One turn moves every row onto another: examples first, then more rows asked
J_946: [ -3.8  13.2  33.1 -14.8   7.1 -13.8  24.0 -19.3  17.5  -7.1   4.6 -14.4
   5.5   0.2  12.4   9.3]
J_906: [ 27.8 -11.8  -1.0  -2.4   9.5   4.5  -1.0 -13.1 -12.6  -8.1 -11.7 -28.2
 -13.1 -19.3  -0.9  20.2]
J_744: [  9.5  16.3   8.4 -16.7   1.9 -13.3  -0.8  -2.0  15.4   1.6   1.5   7.9
  43.9 -24.3 -17.4   7.7]
J_704: [ 15.4  -0.5  22.3  -8.4   4.2  11.5  -5.5  10.4  12.1  -7.6  -0.6  -5.0
  20.9 -14.0 -25.5 -18.3]
J_773: [ -7.3  21.2 -20.9  12.5  -1.3  10.4 -13.6  -5.5   5.8  25.5 -14.3  21.7
  -7.9  21.7   3.8  21.5]
J_108: [ 15.4 -12.3   1.1 -12.2 -10.1  -2.5   6.6   0.9  10.5  26.0 -16.9  21.0
 -26.5  15.5   4.3  10.8]
J_315: [  0.8  11.5 -13.4 -11.6  -3.9 -14.5  -0.8 -21.5 -14.0  -2.1  -1.7 -36.1
  22.2  10.1 -14.7  21.0]
J_378: [ -9.7  15.4  -9.3  -0.8   4.7   4.2 -11.1 -36.3 -15.0  15.4 -32.4  -2.1
  -2.1   2.7  -6.7  24.8]
J_680: [  7.0 -22.8  -5.3  -1.8  10.6  12.2   9.2 -16.6  -8.9  -1.8   3.8 -30.6
 -10.2  -0.4 -24.9   6.3]
J_143: [ -5.6 -31.7  -5.2  -9.5  19.0  13.9  10.4 -15.4  -1.6   8.3  13.2 -20.8
  -5.1   3.7 -14.3  -5.3]
J_357: [-10.1  -6.2 -27.2  -4.4   4.3  -2.6  14.4  -1.5  21.7  22.0  29.1   3.7
   8.3  19.1   3.0  14.9]
J_695: [ 11.4   0.8  31.9 -28.9  16.9   2.4   8.3   3.6   8.2  -9.9  -1.3 -14.1
  12.3  -4.5  12.7  -6.3]
J_171: [-2.1  5.0 31.8 -2.0 11.8 -1.4  7.2 13.3 23.4  6.5 19.1 15.5  4.7  1.8
 17.6 -2.2]
J_504: [  4.9  18.2  -3.0  -2.6 -20.7 -18.4   3.7 -16.4  11.1  13.7 -27.2   7.9
   0.3  27.4  11.1  15.3]
J_121: [  4.3   0.4  24.0   3.1  -6.5   1.0  11.6   8.5  24.3   7.8  23.3   8.7
  -6.4  -8.2 -25.4  -2.6]
J_784: [-14.4 -14.7 -12.1   7.7  24.6   3.6 -14.1  -7.8  -2.3  11.3  11.2   4.0
  40.4   1.2  -1.3 -11.5]
J_939: [  0.8  10.4  19.4 -13.9  19.9 -10.5   9.7  -0.5  24.4   2.6   5.0  17.1
  32.3 -13.0  22.0   7.4]
J_812: [ 12.9   2.1 -10.7  32.6  12.6  -5.8 -16.0  -3.8   5.0   5.5   1.1  20.3
  21.1 -20.5  18.8  19.1]
J_10: [  3.4  22.4   7.7  -4.5 -14.0 -16.3  23.8 -13.7  31.7  -1.9  10.6  -5.5
  14.9  -7.3 -21.5  14.3]
J_99: [  1.0   1.8 -24.7   6.9  17.7  23.6 -12.4 -11.8   3.5  20.2 -28.1  27.5
   5.2  -2.6   3.0  14.1]
J_721: [  1.3   0.3 -28.7  12.0   1.2  -5.2   6.1   7.8  19.7  22.2  29.3  16.9
   8.9   9.9  -2.8  26.1]
J_274: [ 13.6  12.6   3.6   5.9  -8.0 -15.6  -8.6 -17.7 -15.7  -4.9  -6.2 -33.6
  -4.6  -1.8   4.4  29.1]
J_354: [  2.6   1.4   6.8  -0.5  -0.8 -18.9 -13.7 -27.0  -7.7  15.9 -37.0  22.1
  21.9  -2.9   7.9   4.9]
J_610: [ 20.9 -22.7   1.0  -3.6  10.2  10.9  -3.7 -11.5   5.0   6.0 -40.0  17.8
  -2.1  -0.7   4.7 -12.1]
J_70: [ 21.1   1.9 -16.7  20.6   0.8  -0.3  -7.7  21.5  13.8  13.1  14.3  14.3
  -3.0  -3.3  18.6  25.2]
J_835: [  5.7   1.8 -13.7 -17.0   4.2  21.8  -8.4 -10.0  -9.7  18.7 -26.0  -2.3
 -23.6   7.5  -9.9  20.4]
J_738: [-15.9   8.4 -13.2 -19.7   0.1 -16.2   1.6 -21.7 -10.0   9.2   8.5 -26.9
  31.9  16.4  -2.9  12.3]
J_551: [ -0.7 -10.3 -15.9  22.0  19.1   2.6 -18.8   3.0  -3.3  12.3  12.7  19.6
  35.9  -6.9  -4.9   1.3]

J_835 goes to J_773
J_274 goes to J_812
J_721 goes to J_315
Where do these go?
J_946 goes to J_939
J_744 goes to J_704
J_784 goes to J_143
J_504 goes to J_354

